Each row is where one point has got to under a steady rotation. How many ticks took it there?
The counts run from 0 to 388.
[100 129 140 131 164 135 101 113 132 182 149 164 171 126 100 130 105 134
 141  64 162 123 130 143  72 147 111 138 155 104 150 124 144] -> 86
[115 152  99 145 141  93 151 125 159 188 115 106  89 124 164  87 108 178
 129 109 154 122 123 167  99 117 102 104 140 115 122 140 119] -> 50
[ 98 118 116 145 120  81 128  90 169 208 126 140 134 125 166 113  94 151
 135  95 122 115 100 112 135  92 116  99 131  98 146 156 123] -> 347
[109 170  94 156 134 154 138 106 100 132 149 121 118 120 184 130 115 149
 122 125 144 112 168 114 105  59  71 136 128 113 128 116 121] -> 311
[ 96 139 124 146 160 100 129 101 182 196 137 113 112 147 115 102  89 184
 105 113 136  97  97 116 122  98 146 112 139 114 133 145 112] -> 193
[104 168 167 118 168 137 127  92 161 175 114 111 112 166 119 113 104 153
 111  91 150  97  84 122 105 108 144 145 159 116 126 132 134] -> 191
[109 155 132 115 149 122 128 134 153 203 108 108 134 126 148 105 110 175
 138  82 157 123 116 183  86 137 121 104 122 115 145 150 164] -> 244
[ 95 103 106 150 122 121 115 135 130 167 154 170 146 124 103 130 124 139
 154  87 161 101 150 149  39 140  96 119 123 131 122 119 107] -> 80
[101 130 115 124  97 134 122 108 117 156 120 135  83 149 145  91 129 126
 135  99 119 149 167 172  74  83  63 145 157 117 130 111 123] -> 264
[107 145  99 148 115 160 163 100 128 155 145 127 116 113 204 143  97 158
 131 124 129  98 127  94 109  75  80 111 131 116 135 144 107] -> 158
[131 181 111 152 171 121 150 100 132 170 157 130 145  98 173 129  94 141
 126  84 177 107 120 106 107 113 107 128 156 101 127 152 116] -> 296
[ 99 141 135 114 109 128  74 110 101 160 160 135 113 156 107 102 137 109
 114  74 117 137 170 135  82  83  97 165 151 139 123 114 125] -> 270
[101 163 119 137 157 146 128 147 142 159 156 109 127 148 100 133 124 176
 126 101 173  78 139 139  48 118 136 130 102 162 103 129 120] -> 34
[ 94 124 117 162 150  88 142  88 178 190 115 155 125 139 137 114  93 150
 135 110 151  92  95 107 111 117 121 121 155  91 134 136 120] -> 342
[113 164 145 128 149 117 142  92 152 173 124 144 128 136 153 139 108 121
 141  77 169  78  84  81  97 120 128 145 144 113 114 146 118] -> 142
[ 80 119 128 120 128 152  97 147 136 177 141 129 148 146  92 128 127 176
 138  96 136 112 141 167  53 122 124 117 107 147 145 121 145] -> 31
[ 92 135 104 143 117 170 122 100 117 154 164 129 136 123 172 145 100 165
 119 131 103 107 156  92 123  51  90 112 111 126 148 136 119] -> 163
[111 135 115 132 121  98 133 107 173 208 142 113 111 120 165 115  90 165
 125  91 129 107  96 109 122 108 138  85 123 137 126 169 104] -> 0
[ 97 150 144 109 143 179  89 130 112 156 173 115 145 151  90 144 125 154
 105  90 137 108 153 132  69  92 130 143 115 161 133 126 135] -> 28
[113 136 110 120  90 142 114 107 124 170 176 109  97 131 165 124 114 141
 117  93 100 121 149 104 111  67 108 112 123 162 114 158  90] -> 212
[102 121 133 122 121 122 123  89 150 204 114 145 154 116 178 131  89 142
 147  82 123 128 100 117 126 113 109 106 131  94 165 160 141] -> 150
[121 157  97 139 114  91 116 111 127 182 155  95  93 123 172  90 115 150
 109  94 118 138 161 134 125  71  98 113 137 134 122 146  99] -> 59
[110 156 127 114 118 134 122 117 108 183 114 121 143 110 202 126 118 129
 152  79 131 142 137 147 113  95  82 122 121 101 150 149 165] -> 304
[130 203 125 130 161 136 147 104 135 167 133  86 101 128 169 102 104 157
 104  94 157 131 137 144 117  88 104 135 162 113 126 143 129] -> 251
[ 66 101 117 149 119 173 123 115 137 143 131 148 125 156 108 139 112 177
 132 146 128  93 148 135  66  85  93 131 113 126 141 104 128] -> 174
[ 81 149 162 100 140 166  94 126 133 168 140 122 154 157 106 161 124 150
 131  95 138  86 118 115  75  99 138 148 106 148 134 130 151] -> 379
[ 95 158 147 124 137  93  99 107 145 181 138 140 149 147 119 143 127 112
 138  68 163  78 104  82  93 115 144 148 124 130 113 142 128] -> 137
[ 95  98 108 146 119 165 105 119 127 156 189 147 135 135  99 126 107 169
 117 109 117 115 157 130  75 101 107 107 131 148 142 121  90] -> 223
[123 200 110 150 176 129 155 108 132 170 141 113 136 110 177 124 101 153
 124  93 182 101 121 117 104 109 107 131 146  97 129 143 138] -> 98
[101 100  95 154 103 132 104 104 122 159 172 158 117 133 119 102 123 139
 127 102 119 137 175 141  77  93  73 128 156 127 136 111  91] -> 70
[120 147 135  96 106 179 114  98 110 165 170 106 118 130 171 131 105 136
 114  80  95 145 140 118 109  75 102 118 142 151 146 155 114] -> 13
